In the rows, 128 means zero.
Each path below is one point turned by a fixed rotation once a step. After each direction that follows a path, write how fast that rotation turns it, in degrees each step (0 if it stays still).
Each turn is a multiple of 5 degrees from 10 to 175, or 0.
Each row of a path follows its step; steps can be skipped.
Rotation 1:
step 1: [130 120 119 127 124 115 134 125 135 121 128 126 134 130 134 132 122 129
 129 126 128 132 130 128 124 128 116 134 139 127 134 129 132 129 129 132
 126 122 128 129 124 123 131 133 131 120 121 126 121 124 127 119 123 126
 136 135 139 117]
step 2: [130 122 122 127 131 117 127 127 132 125 128 121 130 133 126 130 126 124
 131 124 134 138 123 128 122 132 115 135 124 123 121 125 133 135 134 137
 133 124 122 122 119 133 127 127 131 126 121 123 116 125 133 121 121 122
 137 126 126 123]
step 4: [131 119 133 127 126 127 131 121 126 130 125 122 128 127 128 135 125 130
 125 116 123 127 131 117 122 130 115 130 133 133 134 140 129 118 120 137
 129 124 125 120 128 135 130 126 132 124 127 129 132 128 131 123 142 124
 130 127 129 124]
step 6: [124 120 126 117 135 117 130 132 122 126 130 127 122 132 130 133 122 131
 139 130 134 131 130 117 118 129 126 137 132 127 118 134 122 132 135 134
 129 127 131 121 119 124 124 128 135 120 132 126 129 123 128 130 123 124
 128 125 133 132]
step 7: [126 127 125 130 130 122 128 125 123 127 118 125 116 127 130 130 119 124
 133 121 129 133 125 112 122 132 122 135 129 123 118 137 123 121 132 131
 137 125 130 126 118 125 126 129 123 127 123 122 136 125 138 132 125 132
 128 130 130 131]
step 9: [124 121 125 124 133 115 137 130 142 128 128 126 124 135 127 139 131 129
 130 123 131 135 139 133 119 128 124 127 135 134 131 128 131 126 126 127
 132 127 130 130 118 127 125 118 134 120 122 126 129 122 130 120 134 133
 122 126 128 123]
step 11: [135 128 113 126 133 133 127 135 131 131 129 121 118 128 125 125 122 128
 129 118 128 132 124 118 124 127 116 142 133 130 123 131 126 121 128 133
 140 129 126 126 132 122 128 127 132 125 132 133 124 126 125 128 132 136
 133 127 128 126]
step 14: [132 121 120 122 138 124 134 134 125 125 124 127 116 130 124 131 125 125
 134 129 134 132 139 119 127 128 118 123 133 133 122 125 126 124 124 132
 131 130 120 120 127 134 124 125 125 131 129 130 125 119 132 131 122 122
 126 112 125 129]
step 16: [131 128 120 128 132 132 130 135 131 130 125 124 128 127 130 130 130 128
 136 124 129 129 139 115 125 127 130 134 131 138 142 141 129 122 128 120
 133 122 127 125 123 134 128 124 136 124 136 121 132 132 133 128 132 136
 123 134 125 134]
step 17: [130 127 123 123 131 120 132 134 137 121 124 119 128 130 128 126 132 133
 130 133 128 134 143 120 116 127 134 129 137 139 130 133 132 123 133 118
 128 125 123 126 122 123 120 127 130 132 128 125 129 127 129 133 128 134
 131 128 133 135]
Directions:
[130 126 129 129 128 128 127 130 130 128 130 126 127 126 127 128 129 128
 130 127 129 127 132 128 126 127 129 127 130 127 128 127 125 130 128 128
 131 131 130 128 129 129 128 130 128 128 128 129 126 126 125 129 128 128
 128 127 129 129]
130
[130 127 129 127 126 128 125 129 129 127 125 130 129 126 132 127 127 129
 128 126 128 128 131 127 130 127 126 126 129 127 128 128 130 126 128 129
 129 130 129 126 129 127 129 128 127 127 128 126 129 129 130 130 127 128
 127 131 129 129]
115
Rotation 2:
step 0: [126 131 121 121 126 124 118 123 132 123 128 131 126 136 128 124 127 124
 135 129 131 132 137 134 123 120 126 136 121 123 132 136 129 135 125 140
 122 121 127 128 120 117 123 127 131 131 127 131 121 137 127 133 134 126
 123 128 136 129]
step 1: [118 119 121 120 113 129 124 130 128 129 127 120 130 124 135 135 121 123
 132 127 122 125 133 126 131 135 131 132 123 128 121 138 131 119 129 128
 124 129 129 130 131 137 122 130 129 129 124 127 124 124 125 127 140 131
 131 134 134 130]
step 2: [128 134 135 131 119 127 129 132 135 124 119 134 120 137 131 118 129 128
 122 135 128 120 125 127 133 129 135 131 129 130 130 123 126 121 121 129
 118 132 129 129 128 129 116 118 127 131 121 140 125 130 131 129 134 124
 133 129 128 130]
step 3: [116 125 119 130 124 123 124 136 124 120 121 142 122 130 123 133 121 130
 130 131 136 124 127 127 126 125 124 130 134 124 124 133 126 134 126 131
 118 126 126 134 118 130 123 136 125 124 140 131 131 131 127 121 131 134
 130 124 128 124]
step 4: [130 130 119 121 123 128 127 128 127 128 123 135 139 139 127 123 125 124
 132 129 126 123 131 137 126 118 118 120 120 124 122 126 134 120 134 128
 117 132 134 123 130 132 125 127 131 136 126 125 129 124 128 125 138 127
 117 129 128 125]
step 5: [126 120 118 129 123 121 129 139 128 120 132 133 128 133 126 130 135 116
 132 128 131 121 122 128 134 131 132 131 121 130 128 132 134 124 122 125
 128 125 122 135 141 130 124 131 127 134 115 132 132 138 132 131 126 130
 131 127 129 128]
step 8: [130 120 125 127 114 126 131 132 128 126 123 122 127 126 123 126 130 119
 121 138 135 128 133 132 130 133 130 123 116 122 124 124 136 123 130 122
 120 127 130 127 120 130 121 129 133 126 126 133 118 133 134 135 137 126
 133 123 126 129]
step 12: [126 119 130 128 111 125 124 127 133 130 123 135 121 134 124 138 135 130
 133 136 131 127 132 125 134 126 119 132 128 122 114 125 125 124 119 123
 129 129 125 132 136 127 128 128 130 130 118 131 129 128 136 126 131 124
 126 130 125 133]
step 13: [127 138 122 131 122 126 126 134 117 126 129 130 123 126 130 129 131 132
 126 126 127 129 123 137 139 115 129 138 128 126 121 127 131 134 126 139
 125 123 124 129 122 133 112 128 125 132 122 130 124 129 125 123 131 125
 126 119 124 124]
step 14: [121 125 123 134 121 120 125 131 127 127 133 126 130 128 132 120 130 127
 135 136 136 131 122 128 122 127 121 127 118 123 129 138 129 127 127 126
 115 129 129 130 122 134 122 126 134 129 132 119 135 118 136 137 137 130
 126 125 125 129]
Directions:
[129 127 127 128 128 129 128 130 126 126 129 127 128 128 129 127 129 128
 127 127 125 128 126 126 129 130 129 127 127 128 130 128 127 124 130 126
 127 128 131 128 127 128 128 129 128 127 126 127 129 129 127 130 131 128
 125 125 127 130]
115
[129 129 129 128 127 124 130 126 126 129 126 127 127 127 127 129 125 129
 125 129 128 129 127 127 127 129 127 129 130 126 126 128 126 127 127 128
 129 129 128 131 128 128 125 126 128 126 127 128 126 129 127 126 129 128
 128 129 127 131]
70
Rotation 3:
step 2: [129 129 132 117 132 120 130 132 122 125 132 136 116 128 124 120 125 122
 130 133 138 130 127 128 132 139 134 137 122 129 130 122 126 130 123 132
 130 130 124 133 127 137 139 129 130 133 129 132 132 123 124 128 129 125
 122 126 128 120]
step 3: [125 126 135 138 124 124 125 132 125 128 125 139 129 129 125 121 128 123
 135 132 124 128 127 128 132 136 131 138 139 124 128 129 126 133 129 128
 118 129 128 132 121 127 130 125 127 130 122 129 135 133 130 133 139 114
 124 135 131 138]
step 4: [132 131 135 138 121 126 131 125 129 132 125 130 130 119 138 119 130 130
 130 121 136 124 134 129 126 122 124 133 129 138 120 126 122 128 127 129
 123 130 130 134 129 126 126 130 132 118 134 121 131 129 117 118 135 129
 123 131 130 136]
step 7: [121 126 137 129 131 131 121 131 130 125 126 133 124 128 127 128 126 124
 135 128 135 120 131 120 128 135 128 126 128 129 124 124 140 127 127 130
 135 129 133 131 127 125 131 133 141 127 118 142 127 131 131 127 124 134
 129 134 143 128]
step 8: [132 117 139 131 129 119 125 130 128 122 131 124 128 128 132 129 132 131
 127 123 128 131 128 125 133 130 126 126 142 117 130 132 131 123 128 122
 126 133 129 130 117 118 134 133 132 123 137 131 130 130 119 128 124 131
 128 139 130 126]
step 9: [127 126 141 130 129 130 122 134 128 131 131 127 124 132 137 122 131 134
 126 131 134 125 125 131 121 124 130 125 123 117 129 129 122 120 121 125
 125 130 136 125 135 123 131 122 125 125 138 119 121 121 126 135 123 126
 120 124 131 135]
step 11: [121 125 125 128 122 129 129 131 131 132 115 127 128 133 129 133 137 130
 130 124 133 128 131 121 142 136 138 128 125 133 124 133 129 120 130 134
 125 134 131 119 124 132 125 128 127 124 122 128 118 138 126 128 125 135
 130 124 122 127]
step 12: [131 116 143 131 130 121 131 132 124 122 130 131 135 131 128 131 131 123
 131 120 124 130 128 130 121 137 127 133 128 136 123 125 131 122 135 132
 134 122 129 124 132 133 129 123 130 130 130 136 122 132 121 133 122 134
 130 120 124 121]
step 15: [133 131 121 117 125 129 137 124 126 134 127 124 127 127 139 129 131 131
 127 125 129 134 129 132 131 127 130 124 135 133 117 129 121 122 123 129
 122 119 135 128 138 130 123 131 130 124 130 135 123 129 128 115 126 127
 133 132 135 119]
step 16: [130 127 119 118 132 117 134 128 133 126 131 128 122 138 130 124 137 126
 133 133 131 129 133 126 130 131 126 130 137 127 135 133 124 121 131 132
 133 124 121 118 136 138 135 124 124 138 124 126 123 126 132 125 124 134
 129 130 130 131]
Directions:
[130 129 126 128 129 127 128 128 129 128 125 131 131 131 131 129 128 130
 128 128 129 128 128 127 127 127 127 129 126 128 130 128 126 130 126 128
 129 129 129 126 130 129 128 129 128 126 128 128 126 129 128 127 127 127
 130 131 127 128]
70
[128 126 128 126 129 128 128 127 128 127 127 128 126 126 128 129 126 128
 129 131 128 130 128 131 129 128 127 129 126 131 129 128 127 128 127 128
 130 128 126 131 130 126 130 129 128 127 129 129 128 131 128 127 126 128
 128 130 130 128]
135
Rotation 4:
step 0: [126 136 127 122 131 125 127 123 141 118 127 130 122 138 126 126 136 138
 120 125 127 132 126 123 121 128 138 131 126 142 134 135 126 129 124 117
 128 127 135 126 130 131 130 130 130 131 135 132 120 133 122 119 128 132
 135 121 134 130]
step 2: [134 133 121 126 133 117 123 124 123 127 132 117 133 127 127 126 128 130
 120 132 120 140 112 128 127 131 129 132 122 132 134 130 127 131 130 126
 129 129 127 133 132 127 127 123 137 125 132 133 128 132 130 133 127 143
 126 124 142 126]
step 5: [128 131 137 118 133 128 125 129 126 126 131 125 130 130 130 122 123 131
 122 123 121 135 129 125 127 125 126 122 129 142 134 142 126 118 124 117
 137 123 126 123 126 124 128 126 135 133 135 127 126 134 127 120 133 130
 138 130 133 141]
step 6: [127 124 127 121 132 127 129 119 131 126 127 138 129 130 124 128 141 128
 126 127 126 129 126 114 122 138 122 139 120 136 130 140 132 123 128 128
 125 131 139 122 134 127 123 133 130 126 127 130 123 136 131 127 133 126
 124 140 125 134]
step 8: [131 134 122 117 133 127 128 138 122 130 127 134 132 125 127 131 129 132
 116 141 127 129 115 120 120 128 131 128 123 130 133 120 128 130 128 121
 124 130 137 123 132 121 116 128 133 132 136 134 128 131 134 125 127 123
 128 122 132 134]
step 9: [120 136 124 125 135 118 117 125 129 115 122 134 127 129 128 135 128 131
 132 122 120 126 128 121 126 123 137 131 125 134 123 128 127 131 127 125
 114 123 134 135 138 126 122 131 125 130 135 130 120 134 123 121 122 130
 133 127 130 121]
step 10: [129 129 133 124 140 124 120 132 123 131 131 129 129 136 124 135 117 131
 135 137 121 134 122 127 125 123 125 127 129 144 136 134 128 118 121 123
 124 130 119 135 123 126 126 127 127 131 127 128 123 133 133 125 128 122
 128 128 141 133]
step 12: [129 125 130 124 131 122 119 126 126 130 134 122 122 128 127 125 129 139
 133 122 126 126 123 128 128 130 124 140 127 136 122 136 135 138 123 133
 129 130 129 125 130 129 124 120 126 130 135 133 121 140 144 123 128 124
 127 142 132 127]
step 15: [122 125 128 126 130 117 121 123 124 125 130 139 128 130 126 139 125 120
 129 132 119 132 120 121 126 137 123 136 119 133 127 141 127 118 129 123
 122 126 124 138 131 125 120 128 134 128 127 122 125 130 131 129 124 124
 125 137 131 132]
step 16: [134 128 122 122 131 129 121 127 129 120 130 128 126 125 123 129 130 131
 126 127 118 134 125 122 129 126 121 117 127 136 138 132 133 122 127 112
 135 117 127 120 128 118 131 128 135 129 132 124 121 136 132 129 129 135
 135 125 134 132]
Directions:
[130 127 129 128 128 128 129 128 130 127 127 128 128 129 125 126 127 126
 125 129 129 128 127 129 126 126 130 126 129 127 127 130 129 127 129 124
 127 128 129 125 126 127 129 128 129 126 129 129 127 128 129 128 128 126
 126 125 128 129]
135
[129 129 129 126 128 128 127 129 127 129 130 125 129 125 130 128 127 127
 128 128 129 126 125 128 127 127 129 127 129 130 127 128 130 131 129 130
 127 126 130 127 129 128 127 129 129 127 126 131 128 128 128 130 126 129
 125 127 125 127]
70
[130 126 130 126 130 129 129 127 128 128 130 127 129 127 128 126 127 128
 125 131 128 128 127 129 128 128 127 128 128 127 132 127 126 127 126 127
 128 127 129 126 128 128 128 129 127 130 127 125 129 126 128 128 127 130
 131 127 130 126]
130
[129 126 125 129 129 128 129 128 126 130 128 128 130 130 127 125 131 129
 127 128 129 129 129 128 129 128 126 129 129 127 129 127 129 130 128 130
 128 124 129 126 127 129 129 125 131 127 127 128 125 128 129 127 128 129
 127 129 129 127]
70
[130 128 128 128 130 129 129 128 129 129 128 127 129 126 128 128 128 128
 128 127 125 130 129 126 128 128 126 125 130 128 126 127 126 126 130 128
 126 129 126 129 126 128 127 127 128 129 128 129 126 131 128 128 124 127
 128 128 128 126]
55
Rotation 5:
step 0: [132 132 119 133 127 125 137 125 120 134 134 136 131 121 124 133 129 135
 129 132 131 130 129 138 120 135 122 128 126 131 132 128 127 124 122 126
 127 125 140 126 123 126 125 128 124 131 126 129 120 130 133 123 124 132
 119 114 138 126]
step 3: [124 133 127 135 141 122 128 128 122 128 137 127 133 136 125 134 126 132
 133 119 134 130 131 124 135 128 123 140 126 124 126 125 138 124 130 132
 119 132 123 126 132 137 128 134 128 131 125 134 122 123 138 125 126 128
 126 134 121 128]
step 7: [124 118 131 127 120 134 136 126 132 118 121 124 125 131 121 125 127 133
 134 125 128 125 131 136 123 120 121 130 132 133 131 136 126 134 130 136
 128 133 134 131 124 115 126 123 124 136 137 136 126 129 120 129 129 133
 123 128 124 128]
step 9: [127 129 126 130 127 130 124 139 121 127 121 119 125 115 136 137 121 125
 128 129 122 130 133 120 129 128 128 129 136 128 121 130 127 115 125 122
 127 126 138 131 124 131 138 132 123 125 131 124 128 126 131 136 129 132
 125 133 123 136]
step 10: [121 123 126 128 132 124 127 123 124 138 133 127 130 126 125 121 132 115
 127 131 128 116 133 128 125 130 122 127 128 136 118 130 135 122 117 116
 122 126 129 130 122 126 126 128 129 131 129 125 130 130 126 117 124 130
 118 124 122 131]
step 11: [122 133 136 132 130 132 129 127 124 132 138 129 131 128 125 125 127 127
 124 130 129 130 117 134 126 132 136 123 124 132 120 123 125 134 131 118
 134 125 122 129 138 127 122 134 124 117 136 124 133 134 131 131 135 129
 121 118 133 134]
step 14: [133 131 140 146 134 125 127 129 130 131 121 121 123 135 134 128 133 123
 134 130 127 131 130 120 136 120 131 129 132 126 135 128 126 135 131 124
 130 129 132 136 128 129 131 131 129 122 133 136 121 135 125 135 126 125
 129 133 133 123]
step 15: [129 123 124 126 130 132 120 126 134 134 121 128 127 135 124 116 133 130
 132 129 124 129 142 116 130 127 129 130 127 125 123 130 134 133 129 129
 126 118 138 127 126 143 124 122 119 124 121 126 131 126 131 125 126 125
 130 128 130 121]
step 16: [131 116 129 124 126 119 132 134 129 134 133 130 121 126 123 122 130 121
 129 127 124 121 122 131 127 132 131 130 123 122 118 129 122 125 127 137
 130 131 135 119 137 140 132 138 123 130 128 130 128 125 127 132 139 125
 128 134 135 130]
step 17: [125 118 130 123 129 132 131 126 126 123 131 124 117 127 125 122 125 129
 127 128 134 125 115 126 137 124 122 124 135 129 123 128 117 126 131 128
 131 135 123 127 116 124 122 127 128 128 120 120 123 134 114 125 130 125
 132 129 132 125]
Directions:
[126 129 127 127 128 130 125 130 130 128 130 129 127 129 128 127 127 129
 127 129 126 129 127 128 127 126 127 128 125 126 130 128 126 128 127 126
 129 126 129 127 128 127 126 131 128 126 127 128 131 124 128 128 129 127
 129 127 125 129]
155
Rotation 6:
step 0: [128 124 123 135 129 136 127 121 131 133 130 119 133 118 137 120 122 124
 135 125 124 122 132 123 135 122 132 133 133 119 130 126 133 128 133 125
 124 119 120 124 122 134 123 119 137 125 127 130 130 137 123 122 127 128
 134 128 127 124]
step 3: [130 137 132 131 129 137 132 119 133 130 132 123 127 131 125 128 129 135
 122 127 122 129 127 119 120 133 135 139 129 124 128 127 128 135 122 115
 130 118 130 128 129 138 125 139 130 126 127 133 132 138 132 125 130 127
 130 123 124 121]
step 4: [123 131 124 125 130 131 117 131 132 130 121 126 132 128 132 131 129 135
 128 130 137 115 126 121 125 120 141 130 123 125 139 126 132 126 132 124
 133 124 129 131 123 125 124 123 124 135 120 127 130 136 128 120 125 137
 132 125 137 130]
step 6: [125 130 123 123 136 129 125 122 132 129 132 130 133 122 125 123 131 135
 121 126 127 120 117 128 119 119 134 121 120 123 132 116 125 127 132 125
 136 131 115 129 129 129 128 128 134 130 131 135 136 136 136 125 127 126
 126 122 128 127]
step 7: [132 139 122 125 120 126 126 124 136 139 125 128 133 127 127 120 128 123
 123 126 125 125 125 117 131 122 135 125 130 128 136 125 131 131 134 119
 118 124 129 124 138 132 125 130 122 129 127 136 119 134 124 128 124 128
 133 138 126 125]
step 11: [124 135 135 132 123 141 119 127 128 133 129 129 127 129 133 126 124 132
 129 123 125 117 124 121 119 134 139 139 127 121 127 124 125 130 124 121
 120 124 130 129 127 134 123 130 137 125 124 125 134 133 131 129 127 136
 131 137 127 122]
step 12: [124 130 130 130 135 135 129 121 122 124 120 129 127 127 129 131 128 130
 126 139 126 125 131 117 131 122 135 133 126 124 140 126 138 128 126 123
 135 121 131 132 131 134 124 127 119 129 127 128 126 139 133 122 131 130
 131 118 140 132]
step 14: [127 137 122 126 128 129 129 118 128 135 131 127 130 118 124 126 136 131
 122 133 134 117 124 126 111 125 140 122 123 122 136 130 127 128 131 121
 135 126 126 133 131 135 125 126 120 120 130 127 128 133 134 130 126 131
 131 124 128 129]
step 15: [125 133 123 127 124 125 131 133 132 125 124 131 133 131 128 117 124 126
 123 123 115 123 120 118 125 117 135 128 122 122 131 119 135 129 126 122
 122 125 126 128 126 129 130 128 127 139 120 142 126 134 128 126 126 132
 129 132 131 130]
step 16: [136 131 125 125 131 130 123 117 129 141 140 130 132 125 134 122 129 133
 125 128 128 124 134 127 133 124 131 119 120 125 131 120 137 127 133 126
 127 129 125 127 133 131 118 130 125 126 138 131 133 138 131 123 131 131
 130 127 132 117]
Directions:
[129 127 131 131 130 129 126 130 127 127 126 127 126 126 126 130 129 129
 129 130 129 128 127 127 127 129 129 130 129 128 127 127 130 129 123 128
 129 129 128 127 127 129 127 129 126 126 127 127 129 130 126 127 128 129
 127 129 127 129]
40
[129 129 129 130 126 130 128 130 130 129 130 128 126 127 127 129 129 128
 126 129 126 128 129 127 128 126 129 129 128 126 130 130 130 127 130 125
 127 126 128 126 127 127 130 128 130 129 126 127 129 125 128 130 128 130
 128 129 126 129]
95
[129 128 128 125 126 128 130 127 128 128 128 128 128 130 128 127 129 128
 129 129 126 129 131 129 129 127 126 130 129 129 127 128 130 125 127 128
 128 131 128 128 130 127 129 126 127 130 126 130 128 131 125 127 128 130
 130 130 128 128]
135
[128 126 127 128 126 128 128 128 127 128 129 127 130 128 129 129 129 128
 129 128 131 128 129 128 130 129 127 130 126 125 131 130 127 130 127 127
 129 128 129 126 127 127 131 131 127 130 130 128 128 131 128 128 128 127
 127 129 128 129]
80
